In the data rows, 50 means zero.
Here are some points, one per row:
c(43, 49, 72, 60, 41, 27, 39, 51, 77, 63, 33, 66, 46, 70, 69, 65, 53, 65, 39, 48, 53, 56, 43, 42, 80, 56, 38, 27, 37, 34, 50, 22, 69, 72)
c(54, 36, 50, 38, 81, 46, 61, 53, 47, 33, 61, 87, 61, 43, 65, 32, 64, 57, 38, 58, 72, 45, 53, 49, 54, 71, 50, 35, 56, 90, 35, 23, 32, 69)
c(60, 72, 45, 31, 56, 57, 43, 96, 64, 12, 40, 33, 50, 68, 39, 57, 55, 49, 46, 33, 33, 26, 78, 31, 77, 49, 24, 59, 51, 41, 42, 58, 27, 50)
c(14, 55, 52, 39, 44, 52, 41, 52, 79, 30, 45, 65, 45, 41, 54, 72, 79, 42, 45, 56, 92, 31, 81, 44, 24, 47, 37, 75, 47, 72, 41, 42, 37, 47)
c(57, 40, 21, 34, 38, 54, 48, 52, 45, 66, 49, 21, 51, 48, 49, 66, 79, 49, 56, 43, 46, 72, 56, 32, 41, 69, 68, 10, 41, 26, 35, 49, 46, 56)
c(58, 42, 64, 55, 57, 5, 37, 43, 45, 43, 53, 17, 15, 69, 64, 38, 15, 54, 52, 62, 54, 55, 76, 25, 36, 81, 67, 35, 33, 57, 44, 21, 42, 46)
c(47, 52, 69, 61, 42, 63, 65, 43, 44, 26, 61, 57, 71, 28, 72, 32, 40, 49, 44, 40, 46, 39, 33, 43, 62, 35, 53, 59, 56, 49, 42, 20, 72, 64)
c(85, 57, 55, 59, 58, 75, 76, 40, 72, 66, 29, 34, 59, 79, 32, 50, 55, 83, 68, 65, 71, 70, 65, 45, 70, 23, 51, 64, 32, 80, 69, 33, 55, 86)
c(37, 60, 24, 25, 24, 27, 65, 53, 56, 69, 73, 45, 54, 42, 73, 32, 50, 55, 87, 66, 65, 50, 40, 39, 68, 57, 59, 41, 66, 93, 47, 55, 43, 30)
c(47, 61, 8, 45, 66, 55, 60, 47, 39, 58, 33, 78, 42, 58, 64, 23, 43, 45, 53, 38, 68, 44, 49, 42, 45, 58, 55, 89, 54, 39, 23, 35, 47, 47)
c(62, 17, 68, 21, 61, 33, 57, 59, 48, 59, 43, 61, 23, 62, 41, 67, 58, 65, 23, 44, 0, 52, 81, 43, 36, 56, 43, 14, 82, 46, 81, 42, 47, 17)
c(85, 47, 48, 61, 45, 69, 26, 33, 22, 67, 57, 36, 51, 82, 68, 22, 48, 30, 61, 46, 46, 77, 67, 26, 44, 37, 49, 60, 58, 84, 44, 40, 47, 50)
c(53, 51, 66, 48, 47, 52, 60, 24, 57, 43, 36, 62, 20, 33, 59, 40, 49, 43, 39, 48, 60, 85, 32, 45, 57, 56, 34, 76, 44, 43, 50, 49, 48, 70)
c(32, 63, 37, 44, 39, 25, 47, 50, 29, 29, 72, 33, 41, 43, 45, 59, 41, 34, 52, 68, 73, 32, 15, 80, 69, 13, 64, 55, 77, 13, 86, 59, 48, 37)
c(19, 34, 38, 52, 65, 93, 54, 56, 49, 60, 51, 52, 47, 43, 60, 48, 26, 38, 57, 56, 22, 33, 35, 51, 19, 41, 62, 46, 8, 61, 67, 47, 85, 26)
c(37, 37, 57, 60, 27, 46, 75, 67, 32, 76, 59, 58, 57, 58, 50, 75, 12, 17, 53, 50, 75, 99, 58, 46, 44, 38, 23, 25, 55, 61, 58, 38, 53, 57)
c(21, 37, 33, 48, 77, 54, 21, 48, 30, 10, 34, 32, 52, 35, 44, 40, 58, 57, 67, 52, 77, 84, 28, 75, 53, 45, 48, 42, 39, 69, 61, 37, 45, 49)
c(45, 67, 86, 56, 32, 69, 55, 71, 26, 53, 85, 50, 56, 55, 35, 49, 68, 49, 48, 68, 25, 51, 57, 51, 81, 60, 35, 73, 23, 51, 47, 97, 47, 59)
c(47, 33, 53, 99, 69, 29, 47, 56, 54, 64, 66, 67, 38, 56, 30, 35, 87, 53, 42, 29, 50, 67, 52, 43, 66, 43, 42, 61, 47, 50, 11, 45, 56, 38)
c(17, 65, 35, 73, 30, 46, 71, 38, 47, 48, 49, 54, 67, 35, 30, 48, 30, 50, 50, 37, 50, 63, 30, 46, 41, 95, 55, 78, 38, 51, 80, 56, 39, 56)
c(37, 79, 71, 63, 62, 66, 53, 36, 69, 58, 60, 59, 30, 28, 44, 61, 49, 58, 62, 21, 38, 56, 41, 62, 26, 47, 33, 43, 58, 87, 46, 54, 53, 71)
c(16, 55, 46, 17, 43, 53, 49, 41, 47, 18, 43, 51, 86, 55, 65, 56, 47, 76, 37, 47, 64, 87, 69, 60, 21, 35, 88, 61, 33, 74, 47, 60, 70, 39)
c(82, 39, 45, 54, 71, 30, 62, 60, 59, 42, 67, 66, 59, 42, 74, 51, 47, 88, 47, 40, 86, 26, 63, 90, 15, 37, 54, 47, 41, 54, 78, 69, 32, 48)
c(45, 54, 46, 56, 58, 74, 43, 61, 18, 70, 32, 29, 52, 32, 55, 55, 51, 52, 27, 41, 85, 36, 61, 65, 63, 56, 70, 62, 52, 37, 65, 33, 19, 33)
c(67, 53, 53, 66, 28, 70, 14, 49, 39, 45, 65, 76, 52, 42, 42, 77, 35, 89, 53, 57, 37, 24, 34, 59, 80, 59, 54, 51, 52, 37, 14, 65, 9, 41)
c(47, 75, 53, 31, 56, 55, 62, 0, 9, 56, 80, 58, 62, 55, 19, 28, 62, 42, 43, 85, 42, 40, 65, 76, 59, 51, 42, 53, 43, 15, 57, 68, 35, 57)
c(58, 32, 44, 74, 29, 49, 70, 37, 60, 54, 36, 31, 52, 40, 67, 46, 45, 27, 53, 53, 43, 74, 56, 45, 59, 71, 30, 81, 95, 54, 56, 75, 57, 55)
c(69, 28, 44, 47, 17, 41, 80, 53, 77, 32, 32, 41, 38, 42, 70, 41, 45, 16, 53, 44, 28, 67, 46, 66, 60, 64, 53, 26, 53, 29, 50, 40, 56, 28)
c(44, 75, 54, 36, 36, 71, 48, 63, 45, 43, 96, 25, 11, 27, 5, 26, 48, 82, 32, 65, 55, 45, 53, 50, 14, 55, 54, 38, 72, 33, 35, 54, 66, 16)
c(66, 70, 30, 89, 70, 42, 45, 25, 63, 30, 52, 64, 66, 56, 53, 69, 43, 38, 68, 39, 48, 71, 45, 0, 59, 64, 40, 59, 65, 44, 69, 44, 43, 55)
c(63, 43, 58, 20, 39, 0, 25, 52, 57, 75, 12, 59, 63, 52, 47, 53, 31, 53, 69, 79, 49, 50, 53, 73, 45, 64, 33, 60, 50, 54, 36, 75, 52, 46)
c(56, 15, 64, 43, 46, 52, 38, 47, 78, 36, 36, 35, 76, 50, 54, 40, 54, 18, 61, 38, 42, 25, 48, 19, 49, 57, 53, 18, 81, 23, 56, 45, 62, 78)
c(37, 29, 52, 55, 68, 60, 85, 16, 40, 35, 46, 60, 71, 39, 43, 78, 55, 57, 32, 53, 63, 16, 24, 20, 60, 34, 56, 44, 63, 34, 37, 75, 28, 38)
c(60, 71, 75, 64, 41, 29, 31, 61, 77, 72, 76, 70, 54, 61, 50, 27, 54, 62, 49, 12, 70, 53, 83, 60, 55, 36, 30, 60, 43, 32, 50, 60, 54, 31)
c(37, 80, 50, 56, 52, 55, 57, 18, 54, 50, 42, 51, 76, 90, 74, 62, 55, 50, 50, 21, 44, 43, 23, 58, 46, 50, 52, 32, 57, 77, 49, 29, 31, 62)
c(45, 55, 49, 49, 58, 61, 52, 41, 72, 89, 26, 53, 48, 27, 68, 58, 36, 43, 20, 68, 40, 49, 39, 22, 62, 50, 67, 51, 57, 63, 60, 79, 76, 47)
c(29, 63, 34, 75, 45, 69, 57, 43, 27, 65, 15, 71, 70, 44, 55, 38, 51, 88, 51, 71, 50, 55, 38, 67, 19, 37, 58, 52, 71, 32, 43, 44, 57, 62)
c(53, 17, 31, 32, 19, 54, 34, 12, 48, 54, 30, 32, 24, 75, 79, 76, 72, 61, 30, 16, 74, 38, 50, 54, 54, 54, 43, 62, 33, 61, 98, 41, 53, 71)
c(69, 70, 29, 56, 61, 30, 48, 34, 53, 36, 56, 16, 45, 22, 47, 66, 71, 23, 54, 51, 46, 57, 34, 59, 43, 25, 62, 58, 34, 84, 47, 44, 59, 68)
c(48, 82, 47, 38, 35, 26, 22, 41, 54, 67, 47, 40, 64, 44, 33, 35, 56, 42, 36, 39, 54, 42, 44, 49, 75, 45, 14, 45, 33, 47, 25, 72, 59, 21)
c(57, 36, 73, 30, 52, 41, 48, 65, 78, 62, 52, 13, 72, 43, 59, 52, 64, 67, 58, 52, 39, 48, 50, 24, 61, 56, 10, 46, 54, 24, 54, 63, 59, 69)
c(88, 65, 27, 41, 79, 54, 29, 70, 70, 48, 85, 42, 45, 93, 32, 52, 41, 56, 3, 62, 59, 36, 45, 65, 62, 49, 35, 54, 26, 40, 29, 82, 59, 42)
c(76, 55, 57, 68, 75, 33, 37, 55, 39, 51, 50, 35, 50, 76, 56, 79, 73, 45, 71, 49, 65, 35, 32, 44, 48, 61, 63, 96, 49, 63, 55, 14, 82, 39)
c(73, 53, 73, 32, 39, 41, 27, 86, 56, 62, 59, 51, 40, 70, 26, 27, 67, 30, 33, 63, 17, 58, 30, 24, 31, 0, 44, 72, 11, 50, 59, 75, 6, 43)
c(31, 21, 45, 29, 36, 58, 39, 44, 56, 57, 50, 45, 65, 14, 4, 25, 22, 35, 61, 21, 27, 47, 48, 58, 59, 37, 74, 48, 76, 61, 72, 59, 50, 99)
c(48, 15, 57, 43, 30, 43, 36, 42, 65, 53, 44, 52, 36, 62, 35, 80, 28, 49, 78, 56, 48, 77, 62, 58, 41, 62, 71, 54, 60, 49, 37, 51, 83, 56)
c(47, 62, 48, 54, 37, 41, 38, 68, 41, 13, 29, 81, 19, 65, 45, 34, 67, 69, 23, 48, 64, 9, 74, 35, 43, 35, 71, 17, 57, 54, 76, 69, 65, 62)
c(65, 71, 54, 44, 59, 65, 59, 45, 47, 45, 43, 90, 15, 74, 69, 38, 83, 60, 75, 37, 95, 60, 36, 44, 44, 65, 65, 33, 37, 47, 51, 74, 61, 47)
c(7, 52, 46, 45, 91, 40, 46, 34, 41, 51, 67, 40, 40, 43, 67, 36, 64, 68, 75, 83, 41, 68, 81, 67, 63, 27, 58, 54, 47, 37, 58, 47, 30, 31)
There is one direction along which these points spread out most. Take the direction at right angles to it along which they spread out most. Go by this last direction. How many in every 100 of the points above lie lower along it than each point below? Answers are rounded to whole numbers. More than half of the points above lie lower than the first one.
c(37, 80, 50, 56, 52, 55, 57, 18, 54, 50, 42, 51, 76, 90, 74, 62, 55, 50, 50, 21, 44, 43, 23, 58, 46, 50, 52, 32, 57, 77, 49, 29, 31, 62) 35
c(73, 53, 73, 32, 39, 41, 27, 86, 56, 62, 59, 51, 40, 70, 26, 27, 67, 30, 33, 63, 17, 58, 30, 24, 31, 0, 44, 72, 11, 50, 59, 75, 6, 43) 82
c(69, 70, 29, 56, 61, 30, 48, 34, 53, 36, 56, 16, 45, 22, 47, 66, 71, 23, 54, 51, 46, 57, 34, 59, 43, 25, 62, 58, 34, 84, 47, 44, 59, 68) 43
c(58, 32, 44, 74, 29, 49, 70, 37, 60, 54, 36, 31, 52, 40, 67, 46, 45, 27, 53, 53, 43, 74, 56, 45, 59, 71, 30, 81, 95, 54, 56, 75, 57, 55) 88
c(31, 21, 45, 29, 36, 58, 39, 44, 56, 57, 50, 45, 65, 14, 4, 25, 22, 35, 61, 21, 27, 47, 48, 58, 59, 37, 74, 48, 76, 61, 72, 59, 50, 99) 65
c(53, 51, 66, 48, 47, 52, 60, 24, 57, 43, 36, 62, 20, 33, 59, 40, 49, 43, 39, 48, 60, 85, 32, 45, 57, 56, 34, 76, 44, 43, 50, 49, 48, 70) 51
c(53, 17, 31, 32, 19, 54, 34, 12, 48, 54, 30, 32, 24, 75, 79, 76, 72, 61, 30, 16, 74, 38, 50, 54, 54, 54, 43, 62, 33, 61, 98, 41, 53, 71) 55
c(62, 17, 68, 21, 61, 33, 57, 59, 48, 59, 43, 61, 23, 62, 41, 67, 58, 65, 23, 44, 0, 52, 81, 43, 36, 56, 43, 14, 82, 46, 81, 42, 47, 17) 94
c(17, 65, 35, 73, 30, 46, 71, 38, 47, 48, 49, 54, 67, 35, 30, 48, 30, 50, 50, 37, 50, 63, 30, 46, 41, 95, 55, 78, 38, 51, 80, 56, 39, 56) 31
c(29, 63, 34, 75, 45, 69, 57, 43, 27, 65, 15, 71, 70, 44, 55, 38, 51, 88, 51, 71, 50, 55, 38, 67, 19, 37, 58, 52, 71, 32, 43, 44, 57, 62) 0
c(32, 63, 37, 44, 39, 25, 47, 50, 29, 29, 72, 33, 41, 43, 45, 59, 41, 34, 52, 68, 73, 32, 15, 80, 69, 13, 64, 55, 77, 13, 86, 59, 48, 37) 14
c(45, 67, 86, 56, 32, 69, 55, 71, 26, 53, 85, 50, 56, 55, 35, 49, 68, 49, 48, 68, 25, 51, 57, 51, 81, 60, 35, 73, 23, 51, 47, 97, 47, 59) 59
c(47, 33, 53, 99, 69, 29, 47, 56, 54, 64, 66, 67, 38, 56, 30, 35, 87, 53, 42, 29, 50, 67, 52, 43, 66, 43, 42, 61, 47, 50, 11, 45, 56, 38) 57
